|  38 |  19 | -10 |   4 | -22 |  19 |  15 |  27 |  15 | -29 |  -9 | -26 |  -9 |   5 |  21 |
| -23 |  -1 |  25 | -31 |  10 | -43 |   4 | -21 |  13 |  14 |  10 |  11 |  -7 |  22 |   6 |
| -35 | -13 |  37 | -36 |   2 | -42 |  14 | -10 |   6 |  12 |  13 |  20 |   5 |  20 |  11 |
| -17 |  -8 | -23 |  24 |  10 |  17 | -18 | -10 | -14 |  10 |  -6 |  12 |   6 | -34 | -26 |
| -42 | -21 |  -7 |  -8 |  15 | -10 | -15 | -24 | -24 |  25 |   7 |  30 |  -7 | -17 | -26 |
| -37 | -20 |  14 | -20 |  25 | -15 |  -5 | -30 |  -9 |  27 |  20 |  23 |  -6 |  -2 |  -7 |
|
|  38 |  19 | -10 |   4 | -22 |  19 |  15 |  27 |  15 | -29 |  -9 | -26 |  -9 |   5 |  21 |
| -17 |  -8 | -23 |  24 |  10 |  17 | -18 | -10 | -14 |  10 |  -6 |  12 |   6 | -34 | -26 |
| -23 |  -1 |  25 | -31 |  10 | -43 |   4 | -21 |  13 |  14 |  10 |  11 |  -7 |  22 |   6 |
| -35 | -13 |  37 | -36 |   2 | -42 |  14 | -10 |   6 |  12 |  13 |  20 |   5 |  20 |  11 |
| -37 | -20 |  14 | -20 |  25 | -15 |  -5 | -30 |  -9 |  27 |  20 |  23 |  -6 |  -2 |  -7 |
| -42 | -21 |  -7 |  -8 |  15 | -10 | -15 | -24 | -24 |  25 |   7 |  30 |  -7 | -17 | -26 |

|   4 |   4 | -12 | -17 | -13 | -22 |  20 |   7 |  41 |   7 |  17 |
|  23 |  21 |  -4 |  10 |  -1 |  18 | -23 | -10 | -24 | -21 | -35 |
|  32 | -19 |   1 |   8 |   0 |   7 | -17 |  41 |  35 |  26 | -34 |
|
|  32 | -19 |   1 |   8 |   0 |   7 | -17 |  41 |  35 |  26 | -34 |
|  23 |  21 |  -4 |  10 |  -1 |  18 | -23 | -10 | -24 | -21 | -35 |
|   4 |   4 | -12 | -17 | -13 | -22 |  20 |   7 |  41 |   7 |  17 |

|  21 |  16 |  16 | -34 | -36 | -10 | -14 |  27 |  37 |   9 |   1 |
|  -6 |  27 |  39 |   2 | -22 |  -9 |  26 | -27 | -22 |  19 | -11 |
|  15 |  31 |  36 | -16 |  28 | -38 | -13 |  -2 |  -3 |  12 |  -8 |
|  -5 |  37 |  12 |  -5 |  22 |   4 |   6 | -13 |  16 | -29 | -28 |
|
|  21 |  16 |  16 | -34 | -36 | -10 | -14 |  27 |  37 |   9 |   1 |
|  15 |  31 |  36 | -16 |  28 | -38 | -13 |  -2 |  -3 |  12 |  -8 |
|  -5 |  37 |  12 |  -5 |  22 |   4 |   6 | -13 |  16 | -29 | -28 |
|  -6 |  27 |  39 |   2 | -22 |  -9 |  26 | -27 | -22 |  19 | -11 |

|   5 | -31 |  -8 |  -6 | -38 |  -6 | -31 |  44 |  -3 |  25 |  16 |
|  11 |  -8 |  -5 | -12 | -25 | -13 | -18 |  21 |  13 |  25 |   9 |
|  21 |   2 |   5 | -14 | -24 | -11 | -18 |   5 |   4 |   9 |   2 |
|   1 |  -7 |  24 |   3 |   9 |   7 |  17 | -14 | -36 | -34 | -34 |
|  23 |  31 |  24 | -24 |  -7 | -13 |  -8 |  -1 |  -2 |  -7 | -23 |
|
|  23 |  31 |  24 | -24 |  -7 | -13 |  -8 |  -1 |  -2 |  -7 | -23 |
|  21 |   2 |   5 | -14 | -24 | -11 | -18 |   5 |   4 |   9 |   2 |
|  11 |  -8 |  -5 | -12 | -25 | -13 | -18 |  21 |  13 |  25 |   9 |
|   5 | -31 |  -8 |  -6 | -38 |  -6 | -31 |  44 |  -3 |  25 |  16 |
|   1 |  -7 |  24 |   3 |   9 |   7 |  17 | -14 | -36 | -34 | -34 |

| -30 | -16 |   6 |
|   2 |   4 |   5 |
|  22 |  11 |  40 |
|   4 |  -5 | -25 |
|  28 |  19 | -36 |
|
|  28 |  19 | -36 |
|  22 |  11 |  40 |
|   4 |  -5 | -25 |
|   2 |   4 |   5 |
| -30 | -16 |   6 |

| -12 |  -4 | -29 |  -5 | -15 |  -5 | -20 |  -5 |  -3 | -26 | -22 |  -4 |   5 |  -6 | -26 |
|  14 |   1 |  40 |  -1 |  25 |  -6 |  36 |  -6 |  -6 |  40 |  40 |   0 | -13 |  11 |  40 |
|
|  14 |   1 |  40 |  -1 |  25 |  -6 |  36 |  -6 |  -6 |  40 |  40 |   0 | -13 |  11 |  40 |
| -12 |  -4 | -29 |  -5 | -15 |  -5 | -20 |  -5 |  -3 | -26 | -22 |  -4 |   5 |  -6 | -26 |

| -21 |  13 |  32 |  14 |  -4 |  -2 |  12 |   2 |  -1 |  -8 | -29 | -25 | -36 |  14 |  18 |   0 |
|  11 |   2 |   3 |   7 |   1 |  -6 |   3 |   3 |  10 |   1 |   3 |  -5 |  -2 |   3 |   8 |  -2 |
|  -3 |  -5 |   9 |  16 |   3 |   3 |  11 |  11 |   1 | -17 |   3 |  -3 | -10 | -16 |  -3 |   1 |
|   3 |  -7 |   5 |  34 |   8 |  14 |   3 |   1 |  -3 |  -7 |   6 | -18 | -20 |  15 |   2 |  13 |
|  -4 |   0 |  -2 |  -8 |  17 |   3 |  13 |   1 |   4 |  10 |  -1 |  -5 |  -1 |   0 |  10 |  -6 |
|
|  11 |   2 |   3 |   7 |   1 |  -6 |   3 |   3 |  10 |   1 |   3 |  -5 |  -2 |   3 |   8 |  -2 |
|   3 |  -7 |   5 |  34 |   8 |  14 |   3 |   1 |  -3 |  -7 |   6 | -18 | -20 |  15 |   2 |  13 |
|  -3 |  -5 |   9 |  16 |   3 |   3 |  11 |  11 |   1 | -17 |   3 |  -3 | -10 | -16 |  -3 |   1 |
|  -4 |   0 |  -2 |  -8 |  17 |   3 |  13 |   1 |   4 |  10 |  -1 |  -5 |  -1 |   0 |  10 |  -6 |
| -21 |  13 |  32 |  14 |  -4 |  -2 |  12 |   2 |  -1 |  -8 | -29 | -25 | -36 |  14 |  18 |   0 |
